These are runs of 5 systems, one row a step. Runs of the same system follow the same rule from any start.
In the rows, 128 means zero.
j929, trace 1:
[[ 89 181 147  83 124 148 115 134  96 143 161 164 149  80 136 151 106 102
  129 133 115  76 135  67 120 124 130 159  91 131 119 103]
 [ 86 181 148  60 125 152 130 144 108 158 162 153 117  90 177 103 126  66
  100 128 111  96 134 112 117 126 110 149  66 150 151 116]
 [115 167 137  69 136 149 142 135 127 165 152 120 101 122 198  73 133  69
   81 141 122 135 127 154 128 149  97 122  82 150 172 142]
 [143 133 125  92 138 138 165 109 132 160 136  86  90 162 196  84 140 107
   82 144 133 164 118 193 137 167 109  95 114 131 160 149]
 [162  94 128 131 112 126 165 104 141 152 103  80 122 184 161 126 130 158
   92 134 138 167 115 180 162 178 135  90 143 111 136 148]]
j929, trace 2, 5 rows:
[[ 97 121 111  86 140  72  87 131 122 139 169 127 169 114 112 205 105 148
  149  92 126 133 144 111 107 117 175 112 143  99  79 143]
 [ 90 156 119  68 110  92  93 127 113 131 174 158 167 121 134 191 120 150
  138 120 114 137 109 108 106  98 156 180 116 121 135 139]
 [106 189 108  81 110 130 102 130 105 129 178 167 133 124 145 144 144 149
  103 159 125 128  93 119 129 103 117 212  99 145 179 140]
 [133 196 104 120 139 170 134 108 112 140 169 140 105 122 153 105 157 113
   85 188 150 117  87 128 140 141  77 192 107 155 179 111]
 [140 168 112 141 150 201 153  87 116 153 143 107  93 118 153  95 155  84
   74 183 168 105  97 124 164 185  89 123 126 132 133 107]]
j785, trace 3:
[[153  96 136  98 129 112 148 125 157 148 116  81  97 167 182  88 147 127
  109 120 126 189 133 191 116 142 127  90 129 143 160 166]
 [124 138 105  80 168 113 128 109 140 179 177  90 102 138 173 115 151 105
   95 116 144 178 131 170 105 165 121  82 133 132 118 161]
 [109 172  92  83 185 117 106 104 123 183 202 103 116 110 158 155 147 104
  104 123 158 145 122 125 105 160 132  94 139 117  80 135]
 [102 185  88 111 167 144 103  96  96 166 200 130 141  93 118 181 137 115
  113 149 159  90 120  81 129 158 139 143 142 106  73 102]
 [113 172 119 155 129 163 101 107  90 136 160 158 150  91 105 180 115 116
  116 167 139  63 114  70 164 144 128 164 135 113  96  81]]
j740, trace 4, 5 rows:
[[142 130 137 152  72 142 137 135 121  85  92 164 133 145 116 117 126 164
  129 158 117 119  99 132 148  93 105 201 101 143 201 118]
 [145 132 137 136  57 145 130 111 103 104 114 156 163 153 108 167 118 193
  122 168 119 104  82 118 173 121 131 195 121 111 161 111]
 [141 128 130 137  81 144 131  84  93 133 138 144 177 146 106 202  98 186
  113 167 132  87  92 107 180 152 148 158 137  92 106  98]
 [113 129 131 146 113 145 120  99  94 137 135 129 174 112 100 200 101 138
  127 154 135  80 125  81 172 167 157 112 147  88  66  87]
 [121 111 148 165 143 141 129 123 106 130 125 113 145  94  95 170  96 109
  140 113 133  79 150  83 139 162 157  76 141 109  49  91]]
j630, trace 5 (5 x 32):
[[143  75 159 127  81  88 142 154 158  93  71 134 139 168 123 112 118 176
  148  99  99 166 133 166 114  90 137 142 120 128 186 163]
 [155  80 174 160  90 144 163 153 157  85  47 124 107 142 131  58 116 117
  130 125  99 140 135 170 142 110 110 121 119 145 183 140]
 [141 134 158 157 120 178 165 145 137 119  84 116  85 113 152  49 140  71
  107 145 128 104 143 144 152 150  90 117 105 162 174 110]
 [116 183 125 122 158 193 144 118 116 148 146 130  88  96 155  66 148  50
   87 166 144  82 128 123 134 169  82 137 105 149 143 102]
 [107 218  97 108 173 166 107 111 112 161 190 149 106  99 147 117 157  76
   85 164 159 105 109 102 129 149  94 161 112 137 131 118]]
j480, trace 6:
[[144 103 153  83  54 136 157 108 112 144 119 122 161 177 162 154 104 173
  103 151 111 137 101 156 171 145 145 143 113 115 172 133]
 [172  81 147 147  69 129 162 118 143 103  77 117 133 181 123 127 125 190
  122 148 120 154  96 174 169 129 124 157 133 123 179 129]
 [166  86 128 205 109 139 138 125 157  74  67 115 103 146 107  85 140 159
  138 141 130 157 117 154 144 117 104 127 154 136 162 129]
 [160 115 127 206 161 170 140 133 152  94  76 111  82 101 100  69 143  96
  132 134 137 119 140 131 132 131  91 110 152 153 132 107]
 [126 162 124 171 188 178 128 126 123 132 119 121  96  76 116  88 140  56
  120 129 153  82 146  93 136 144  93 103 133 146  98  96]]
j480, trace 7:
[[102 157 163  75  83 169 154 138  95 144 134 154 132 111 175 110  96  90
   97 154  92  85 117 108 150 148 108 148  65 141 159 102]
 [126 157 142  84  80 161 157 118 112 141 129 140 128 157 178 106 130 127
   85 169 115 120  92 143 154 138  97 172  84 144 192 125]
 [152 135 123 128  97 142 153 108 139 122 111 126 108 173 164  99 155 145
   93 174 133 163  97 177 149 139  86 169 122 140 199 149]
 [179 125 106 166 134 146 150  99 159 116 107 111  87 165 146  89 161 146
  104 162 153 173 100 184 144 142 104 132 158 141 164 139]
 [174 127  93 195 173 149 133 104 157 126 103  88  92 136 110 103 167 130
  115 152 172 152 123 151 140 155 104 101 186 133 118 117]]
j630, trace 8:
[[121 100 161  91  67 120 150 147 121 109 105 160 141 156 159  95 115 147
  123 137  86 137 118 151 128 100 115 164  84 148 200 139]
 [143 124 151 115  88 146 157 132 130 110  96 144 108 157 159  65 131 137
  101 154 112 141 107 169 143 114 101 175  95 146 209 135]
 [161 149 117 152 120 177 149 118 132 121 113 130  91 141 148  56 157 109
   86 173 131 132  99 160 147 136  72 166 117 157 197 128]
 [159 178 100 171 160 184 135 106 130 126 134 128  79 120 133  73 177 105
   95 177 158 115 104 135 145 140  69 171 142 152 155 112]
 [141 191  81 181 177 177 109  97 119 129 149 137 101  99 107 121 171 100
  102 176 177 104 100  97 144 141  87 172 159 140 122  95]]
j740, trace 9 (5 x 32):
[[ 96 122 151  43 109  97 129 146 110 157 158 130 157 122 170 148  97 107
  123  98  92 128 147 134 111 133 152 104  81 116 123 147]
 [ 95 155 157  53 124 154 163 148 109 164 151 131 119 104 186  93 116  63
   97 125 115 107 147 128 117 154 112 102  81 140 139 128]
 [118 173 139 119 151 183 147 133 120 147 133 131  87 100 170  50 138  55
   87 155 138  96 133 131 138 152  76 125  90 151 168 106]
 [159 172 119 176 153 184 137 127 141 113 116 128  81 117 134  61 160  92
  100 166 150 114 102 134 145 130  65 166 127 160 177 114]
 [167 135 102 201 136 141 119 115 142  87 102 135 103 146  89  98 156 162
  125 162 151 140 105 136 146 110  92 186 159 150 171 122]]
j785, trace 10 (5 x 32):
[[119 140  95 116 192 103 106 124 129 162 179  96 123 104 128 158 141 101
  137 102 155 138 147 121 100 154 142  68 157 119  51 137]
 [109 140 113 116 157 127 102 106 103 161 177 123 163 104 103 205 111 130
  144 122 144 103 130  88 127 141 166 104 153  91  48 117]
 [105 142 133 115 101 131 110 112  86 135 151 152 176 115  98 207  93 150
  133 143 117  75 120  76 152 127 145 158 122  90  94  96]
 [121 136 144 131  73 150 135 133 101  98 116 174 161 115 107 162 102 156
  128 151 106  82 112  90 154 104 129 193 100 130 160  99]
 [131 119 158 138  77 151 146 149 121  81  92 168 122 132 124  90 115 137
  125 151 106 107 114 121 141  96  98 192  94 153 197 120]]

Name the system that made each run.
trace 11:
[[150 113 104 129  79 111 127  92 120 128 129 126 178 172  98 205 132 219
  128 148 135 144  92 137 155 131 155 159 166  98 131 133]
 [118 134 107 102 117 107 112  93  98 153 170 128 185 145 111 224 114 171
  127 134 135 120 111 106 142 148 169 115 143  96  72 117]
 [ 93 144 126 105 146 119 106 108 104 162 177 115 159  92 115 185 107 103
  134 114 132  88 153  87 130 157 160  80 130  95  55 111]
 [104 137 152 119 167 134 124 151 118 147 138 116 125  73 124 124 114  61
  137  88 117  90 180  94 104 143 134  67 118 121  74 114]
 [118 108 160 143 154 133 143 167 154 105  95 122  99  92 129  51 115  59
  141 100 111 120 168 134 106 128 114  77 114 150 117 125]
 [147  89 158 152 125 131 148 155 164  92  71 115  89 138 140  47 129 100
  127 111 108 150 152 175 113 111 103 105 117 155 170 149]]

j740
trace 12, 6 rows:
[[131 159 119 163 165 197 139 108 111 145 134 119 108  93 132  92 134  68
  100 165 159  87 125 103 156 178  94 113 133 138  95  93]
 [154 137 110 211 179 165 121 122 134 103 103 114  91 101  94  90 150  95
  130 137 155 106 137 113 134 125  98 120 163 146 117 101]
 [164 104 115 211 148 105 108 141 156  81  79 113  97 132  78 111 141 150
  162 109 139 157 133 139 120  88 115 136 178 143 133 141]
 [153  71 131 154 115  66 110 131 156  90  96 120 142 165  99 156 126 198
  164 103 117 184 132 159 111  89 151 135 153 114 143 166]
 [126  90 136  76  92  68 123 136 126 143 135 123 165 173 135 187 105 194
  139 104 110 168 119 163 119 121 167 123 128 102 125 163]
 [100 133 136  43 110 107 132 116 107 186 175 117 167 153 177 170 108 126
  106 116 111 141 124 147 129 161 154  91  99 107 108 149]]

j740
trace 13:
[[167 156 105 203 158 175 126 115 137  96 103 136  90 109  96  88 159 120
  117 171 154 111 107 123 151 127  81 168 156 151 154 100]
 [163 117 106 201 126 120 105 119 148  82  95 132 125 142  70 141 156 186
  152 147 139 147 106 129 148  90 120 178 175 131 145 134]
 [143  90 113 154 107  73 101 116 132  92 115 141 163 154  81 195 121 204
  152 120 121 157 112 134 131  96 153 157 167 101 124 138]
 [113  90 136 100  87  73 109 126 111 138 134 138 186 140 123 210  94 184
  143 107 108 140 130 120 128 123 173 129 135  93  95 146]
 [ 92 116 157  63 109 105 128 128 104 167 154 119 184 125 144 187  85 124
  126 106 101 105 141 108 125 154 175  88 111  94  78 127]
 [ 97 133 158  80 136 156 148 132 104 167 144 109 134  94 163 114  95  56
  110 114 111  88 158 109 132 169 128  65  96 113  98 109]]

j740
